Look-ups in named tables: a row name and a column name give one cell, copied from the table.

Table Gil
	Lusum	Mepan	Bidib	Bep	Lokipun	Tis	Bidatok	Mubo	Duz	Mesek
Zon	27.5	67.9	48.5	45.3	26.0	32.9	68.5	42.8	40.4	57.2
Vut	72.7	35.2	41.0	47.2	86.5	50.7	23.2	54.9	38.0	31.1
Mubogul	49.8	41.5	41.8	34.8	34.7	40.4	58.6	33.4	12.3	51.9
Mekida	71.5	75.9	56.1	37.2	46.3	36.9	56.5	41.5	28.6	37.6
Fis	39.5	52.5	46.5	33.2	42.2	33.3	34.2	51.8	54.8	12.0
Suv	28.6	25.2	39.6	24.8	79.7	31.9	39.9	65.4	40.7	12.2
Gizure	29.8	39.2	49.5	19.1	36.1	26.7	62.0	42.2	58.3	60.7
Dipo	53.1	58.6	15.7	51.3	41.5	40.2	61.5	54.3	23.6	48.5
Mor	45.9	67.8	48.4	70.3	43.2	69.7	32.1	28.6	45.1	24.6
Dip	4.3	37.7	52.3	48.3	26.1	62.5	27.9	48.7	60.7	50.1
Didab	59.8	44.8	58.4	33.8	42.0	19.4	55.4	39.8	77.1	58.0
Zak	59.6	54.6	42.9	51.9	73.6	59.7	22.2	53.5	74.5	68.9
Ran	53.4	54.2	48.2	37.5	57.6	37.8	43.6	42.3	47.4	26.7
Zenefe	29.4	23.9	47.8	25.6	28.3	46.1	57.4	58.7	46.3	33.6

Fis, Lusum => 39.5
Zenefe, Mubo => 58.7
Dipo, Duz => 23.6
Fis, Mesek => 12.0
Suv, Lokipun => 79.7
Zak, Bidatok => 22.2
Ran, Mesek => 26.7
Mor, Lokipun => 43.2
Mekida, Mesek => 37.6

Roz:
,Gak,Degizav,Libup
Mudo,-5.7,-3.9,-0.2
Dum,-3.4,-4.2,-4.2
Sugif,5.4,2.5,-6.6
Fanare,-0.2,-5.7,-4.5
Let,6.7,-8.1,-4.1
Morifi,-2.8,-4.9,-4.7
Vil,-5.7,-8.4,-2.5
Nazedo,-0.6,-6.5,-3.5
Filapom,-3.9,-1.1,-0.4

Gak of Let = 6.7
Degizav of Sugif = 2.5
Gak of Sugif = 5.4
Libup of Mudo = -0.2
Gak of Morifi = -2.8
Gak of Filapom = -3.9
Row with the largest Libup: Mudo

Gabebil.tsv
	Zez	Tig	Muresek	Bibof	Lubosi	Fatu	Tuladi	Zit	Dig
Meb	103	113	121	121	120	110	100	106	116
Gulun	99	112	131	124	134	107	81	98	110
Vit	99	125	86	122	128	111	125	109	119
Tof	143	107	78	84	65	131	172	173	131
Rif	100	125	92	122	126	111	121	107	121
Ruzavor	5	179	34	170	200	103	167	109	164
Lukag	120	105	132	111	103	115	108	108	114

Fatu of Gulun: 107
Bibof of Ruzavor: 170
Muresek of Ruzavor: 34
Zez of Lukag: 120
Dig of Meb: 116
Lubosi of Vit: 128
Muresek of Lukag: 132
Muresek of Vit: 86
Tig of Tof: 107
Muresek of Meb: 121
Dig of Rif: 121
Fatu of Meb: 110
Lubosi of Lukag: 103
Tuladi of Ruzavor: 167
Bibof of Rif: 122
Tuladi of Gulun: 81
Muresek of Rif: 92
Bibof of Lukag: 111
Tig of Meb: 113

Reveful:
,Viser,Fomeka,Zab,Ragi
Kuzadi,215,159,62,133
Muber,207,164,123,215
Vev,129,124,92,133
Buv,105,155,92,17
Vero,192,182,123,149
Zud,152,142,146,1
Pef,184,195,184,182

Fomeka of Muber is 164
Viser of Muber is 207
Fomeka of Vev is 124
Ragi of Vero is 149
Fomeka of Pef is 195
Viser of Vero is 192
Zab of Kuzadi is 62
Ragi of Buv is 17
Viser of Vev is 129
Zab of Vero is 123
Zab of Vev is 92
Fomeka of Vero is 182
Fomeka of Zud is 142
Viser of Kuzadi is 215
Zab of Zud is 146
Zab of Pef is 184
Zab of Buv is 92
Ragi of Muber is 215
Fomeka of Kuzadi is 159
Viser of Buv is 105
Which row has the largest Fomeka? Pef

Tonotek =
columns: Tezedez, Safasud, Baz
Dul: [895, -114, -441]
Lopoz: [467, 8, 864]
Nedu: [834, 962, 905]
Tev: [47, 92, -272]
Tavateb: [91, 193, 899]
Femavef: [532, -677, 509]
Modev: [787, 291, -247]
Gav: [971, 111, -180]
Pufofar: [920, 741, 607]
Dozama: [435, -126, -577]
Moza: [-124, -146, 23]

Tavateb, Safasud: 193
Nedu, Tezedez: 834
Gav, Tezedez: 971
Moza, Baz: 23
Lopoz, Safasud: 8
Dozama, Tezedez: 435
Modev, Baz: -247
Tev, Baz: -272
Dul, Tezedez: 895
Nedu, Safasud: 962
Femavef, Safasud: -677
Femavef, Baz: 509
Dul, Safasud: -114
Dul, Baz: -441
Pufofar, Baz: 607
Dozama, Safasud: -126
Lopoz, Tezedez: 467
Lopoz, Baz: 864
Tavateb, Baz: 899
Gav, Safasud: 111
Which row has the largest Safasud? Nedu

